Each row has a name. Each question is about the rows just above it. Places in a row count from 1.

[-32 -20  -4  25  26  14  52  25 -16  18  36 -41 -23  27 -52 -22 -19  33
  -6  63 -44  20 -37   9 -26  -8 -23  59 -17 -23 -42  56 -29  15  14 -30
 -25  -2 -52  19  51 -24 -33 -45 -31   0  -7 -21 -28  -7  41 -42 -15 -25
 -24  74 -26 -18] = ragop
[  0  35   0   7   2 -12   3 -26  45 -22 -32  38  -4 -16  -3   7  36 -26
 -41 -15  78 -33  71  -4  65 -45  53 -33  -1  30 -35 -31  91 -11  -6 -33
 -27 -13  77  -9  -2 -37  39   9  54   3 -24  19  -4  -5 -28 117 -13   1
  34 -43  69 -26] = fani
[-12 -13 -18 -59  77 -36 -34 -54  77 -69 -67  74 -27 -41  14   0  77 -21
   9 -46  81   7  82  38  15 -12   6 -42  -8  -1   8 -59 110 -18 -59  82
  17 -37  77 -44 -63  27  76 -16  38 -64  47 -24  17   2 -60  91   8  34
  -7 -53  92  22] = nife
Which row holds [-12 -13 -18 -59  77 -36 -34 -54  77 -69 -67  74 -27 -41  14   0  77 -21
   9 -46  81   7  82  38  15 -12   6 -42  -8  -1   8 -59 110 -18 -59  82
  17 -37  77 -44 -63  27  76 -16  38 -64  47 -24  17   2 -60  91   8  34
  -7 -53  92  22]? : nife
Every place of [7] in fani: : 4 16
Places of [-13] in row nife: : 2

[ 22 -49 -89  46  54] -> fosin
[ -9 -64 -24  -1  26] -> loba
[34 34 34 34 34] -> teti
The value that teti holds more than once: : [34]
Where do [ -9 -64 -24  -1  26] appear? : loba

[-40 -40 -23 -23 110] : fupu
[-22 -22 -22 -35 -35] : magup
[-33 -33 -33 -33 -33] : Zosi
The value that Zosi holds more than once: : [-33]
Where do [-40 -40 -23 -23 110] appear? : fupu
Every place of [-23] in fupu: : 3 4
Which row holds [-22 -22 -22 -35 -35]? : magup
Places of [-35] in row magup: : 4 5

[ 8 -1 -3  1 -7 -3  0 -2]  pafip
[-3 -5  7 -5 -5  7  7  0]  pes
[  1   2   6 -95   5  -4  -1   2]  norul
[-1  4 -8 -5  1  9 -1  1]  pedi
[ 9 -4  1  9  9 -2  7  9]  badiv
Repeated in pafip: : [-3]
At which places does pes hold [7]? : 3 6 7
Every place of [9] in badiv: : 1 4 5 8

[  5  49  15   8 -32  31  15  11  38  22]  Sikab
[ 51  17  36 -22   4 -66  30  21  20  17]  bisi
[ 60  51   8   3  -6 -28 -45 -47  59  38]  beva
[ 56  32  21 -16  14 -74  -6 -20  39 -11]  Fuvel
[ -2   5   8   1 -30  -7 -52 -54  20   9]  nuf
[-17 -11 -17  -8 -11 -31 -17  14 -11 -17]  Nuvav
[ 72  75  20   9   4 -29  -1  -2  38  85]  Damaz
[ 66  73  27   8   5 -31  17  -3  35  85]  Fivip
[ 66  34  19  -1  -3 -46 -50 -41  65  43]  Talu
[ 11   2  40  -2  -8 -52  26   9 -18  88]  dafa
[ 66  34  19  -1  -3 -46 -50 -41 -17  72]  Mefu
[ 27 -25  -2  -7   6 -34 -16 -25  35 -25]  daka
At which places does Nuvav hold [-17]? : 1 3 7 10
The value that daka holds more than once: : [-25]
At which places does beva hold [-28]? : 6

[-4 -9 58 -4 -8 -4 71] = gur
[ 79  26  -9  82  38  39 -67] = Gato
[ 84  84 -51  91  83  20 -51] = vuro
At which places does vuro hold [84]? : 1 2
Which value appears more than once in gur? : [-4]

[  5  -1 -20   8  18  -6   4  -8  29  28 -27  15   0 -13 -39  26  25 -86
 -42   7 -21 -28   5  43  -1 -51  34  19 -59 -11  -1 -48  -7  18 -33 -23
  -3  -6   3 -20 -64  17   4 -39] = Vak
[ 5 34 -2 -3  3 -6 -1 -1  0 -1  4 -1  4 -1 -1  4  9  3  0  2 -3 -6  2 -4
 -1 -3 -1  2  4 -2 -1 -1  1  6 -6  5 -3 -6  3 -3 -6 -1  3  1] = tok
[  8  -1 -22   9 -87  -6   6  35  32  28 -28  15   4 -12 -38  28  25 -87
 -41   8 -22  35 -87  35  -1 -49  35  19 -60 -10  35 -45  -7  19 -32 -24
  -3  35   3 -19 -66  16 -87 -40] = Sopob
[-17 -20  13  37  26 -10 -23  12  -2  -6 -27  -1   4   8   1   4   0  16
  12   9 -11   6   2  -1   5  -3 -21 -19  15   7  -1   2 -25   9 -13 -17
  -4 -18 -23 -19  -7  21   0  14] = fulu
[ 5 -1 -2 -3  0 -6 -1 -3  0  0  4  3  4  2  0  2  9  3  0 -9 -7  1  2 -4
 -1  0 -1 -3  0 -2 -1 -1  1  5  3  5 -3 -6  3 -2 -6 -6  3  1] = nazo
[  5  -1  -1  -5   3  -6  10  -5 -11 -13  15 -11   9 -22 -20   4   9   3
  20 -21 -20  -6   2 -16  -1  -3  25   2   7  22  -1  -1  10   9  -6 -13
   3  50   6  -4  -2  -1   3   1] = pav
[-43 -15 -25  23  18   9  -1  -8  21 -50  48  32 -36 -12   3   4   9   3
 -25 -21 -11  -6 -29  -6 -36 -18  21   9   8 -15  34  -1   1   9 -13  38
 -64  -6 -18   0  -6 -11 -56  13] = Riv
[  1  -1  -2  -3  18  -6 -45  22   0 -42 -19 -16   4 -16  -6  -6   9  15
  15 -22   3  -7   2   3  -1  -3   7   2   7  10  -1  -1   2  -8 -15 -31
  -1  -6  -4   3   3  18  20  -7] = kisi
[  9   2  -2 -29  28   8  -5  -5   0  -6  19  -5   4   2  10   4 -24 -24
   8   8   2   7  11  -6  -4  -3  -1 -17   4  17  -1  -1   8   9 -31 -17
  -3  -6   3  -4  -6 -27   3   1] = vigal
Which row holds [-43 -15 -25  23  18   9  -1  -8  21 -50  48  32 -36 -12   3   4   9   3
 -25 -21 -11  -6 -29  -6 -36 -18  21   9   8 -15  34  -1   1   9 -13  38
 -64  -6 -18   0  -6 -11 -56  13]? : Riv
Whose row is [  5  -1 -20   8  18  -6   4  -8  29  28 -27  15   0 -13 -39  26  25 -86
 -42   7 -21 -28   5  43  -1 -51  34  19 -59 -11  -1 -48  -7  18 -33 -23
  -3  -6   3 -20 -64  17   4 -39]? : Vak
Places of [35] in row Sopob: : 8 22 24 27 31 38
Whose row is [ 5 34 -2 -3  3 -6 -1 -1  0 -1  4 -1  4 -1 -1  4  9  3  0  2 -3 -6  2 -4
 -1 -3 -1  2  4 -2 -1 -1  1  6 -6  5 -3 -6  3 -3 -6 -1  3  1]? : tok
Which row holds [  5  -1  -1  -5   3  -6  10  -5 -11 -13  15 -11   9 -22 -20   4   9   3
  20 -21 -20  -6   2 -16  -1  -3  25   2   7  22  -1  -1  10   9  -6 -13
   3  50   6  -4  -2  -1   3   1]? : pav
Every place of [-6] in nazo: : 6 38 41 42
[-17 -20  13  37  26 -10 -23  12  -2  -6 -27  -1   4   8   1   4   0  16
  12   9 -11   6   2  -1   5  -3 -21 -19  15   7  -1   2 -25   9 -13 -17
  -4 -18 -23 -19  -7  21   0  14] is in which row? : fulu

[-95 -75  45  37  45  46] -> zeg
[ 57 -21  38  38  57  38] -> rutiz
[  37   37  -90   37  -90 -111] -> tupov
Every place of [37] in zeg: : 4
Places of [37] in row tupov: : 1 2 4
The value that zeg holds more than once: : [45]
Where do [-95 -75  45  37  45  46] appear? : zeg
Places of [38] in row rutiz: : 3 4 6
Which row holds [ 57 -21  38  38  57  38]? : rutiz
Every place of [-111] in tupov: : 6

[-27   7   7 -26   0 -27 -27 -37  31 -27  12   7  15 -16 -27   5]  fesak
[-11  41   6   0 -26 -30 -20 -43 114   5 -19 -30  55   5  55   5]  sazu
[-43   4   7 -11 -27 -27 -17 -37 -27   6  12  20 -98   5  50 -17]  lep
[-28 -19  14  18  77   5 -15  26   0   7   9  73 -63  58 -18  -1]  kuz
Places of [-27] in row lep: : 5 6 9
Every place of [5] in sazu: : 10 14 16
At which places does fesak hold [-27]? : 1 6 7 10 15
Whose row is [-11  41   6   0 -26 -30 -20 -43 114   5 -19 -30  55   5  55   5]? : sazu
[-43   4   7 -11 -27 -27 -17 -37 -27   6  12  20 -98   5  50 -17] is in which row? : lep
Whose row is [-27   7   7 -26   0 -27 -27 -37  31 -27  12   7  15 -16 -27   5]? : fesak

[ 53 -15  10 -10  -5 -14   2  14  22  41  36  37  23  -4 -53 -36  27  50
  67 -48 -13   7  57 -39   4 -11 -93 -36   3 -60  12  19 -31   8  32 -21
 -44  25  25 -38  43 -14  40  28 -26   8 -24  24 -28]  Mamo
[  0 -17 -11 -14 -16 -14 -25 -13  -7 -14 -16  -6 -11  -8  -9  -6   4 -12
 -10 -15 -10 -17  -8 -15 -14  -9   4 -10   5 -14 -17   4 -12   2  -4   7
   4 -18 -20 -14  -8  -4  -4 -18  -7 -22  -5 -19   4]  kek
[-45  25  21  34  34  29  51   7 -21   5  11 -22   2 -13  13  18 -49   5
 -20  44   6  21 -14  33  29  15  35  32 -42  48  27 -13  25 -31 -33 -42
 -12  28  29  44 -18 -10 -24  19  14  41  -4  27  46]  Gizog
[104  10 -59 -62 -68 -54 -37  39  90  28   9  58   9  69  15 -48 103  -7
  70 -86  12  17  45 -29 -62 -44 -85 -72  78 -89 -11   2 -36  49 101  77
 -27 -43 -10 -95  61  49  62  17 -47 -40   8  -1 -80]  Kaga
[-23  25  -7 -22 -24 -33  23  -2 -25  -2 -10 -43   0  -6  20 -12  -9 -58
 -20   3   3  36  15 -31 -10 -13 -15  -6 -18  33  19  -7  -5  -6 -36 -15
 -50 -24   9   7  -3  11  16  23 -13  -6 -17   8   4]  madod
[  0 -17 -11 -14  14 -14 -25 -13 -36 -14 -16  -6 -11  -8  -9  -6   4 -12
 -10 -15 -10 -17  -8 -15 -14  22  35 -10   5 -14 -17  -2 -12  14  -4   7
   4 -18 -20 -14  -8  -4  -4 -18  23 -22  -5 -19 -18]  larab
[-15  44 -13  14 -55 -31  37  43   1   7 -27 -31 -23 -36  37  39  -5 -34
 -12  -3  -1  45  22   5 -11 -21   4  31   3  42  51  -4  -3  -4  -6  13
 -39 -40  25  18   4  37  22  23 -17  20 -32  40  -3]  Nolir
Places of [7] in row Mamo: : 22
Where do [-23  25  -7 -22 -24 -33  23  -2 -25  -2 -10 -43   0  -6  20 -12  -9 -58
 -20   3   3  36  15 -31 -10 -13 -15  -6 -18  33  19  -7  -5  -6 -36 -15
 -50 -24   9   7  -3  11  16  23 -13  -6 -17   8   4] appear? : madod

[ 37  37  37 -51  37] -> Lat
[-42 -42   1  86 -42] -> Fibek
[ 43  56 -51 -46   2] -> Momel
[ 74 -83 -18 -15 -25] -> neb
[ 92  26 -59  92 -14] -> gis
[-82 -53 -82 -82 -82] -> sifor
[ -7  61 -23 -95  17] -> Rudup
The value that Lat holds more than once: : [37]
The value that sifor holds more than once: : [-82]
At which places does sifor hold [-82]? : 1 3 4 5
Every place of [-14] in gis: : 5
Every place of [37] in Lat: : 1 2 3 5
The value that Fibek holds more than once: : [-42]

[115 115 -95 -95] : Kom
[-96 -96 -96 -96] : Keniz
[-66 -66 -66 -80] : mut
Repeated in mut: : [-66]
Which value appears more than once in Keniz? : [-96]
Every place of [-95] in Kom: : 3 4
Places of [-66] in row mut: : 1 2 3
[-96 -96 -96 -96] is in which row? : Keniz

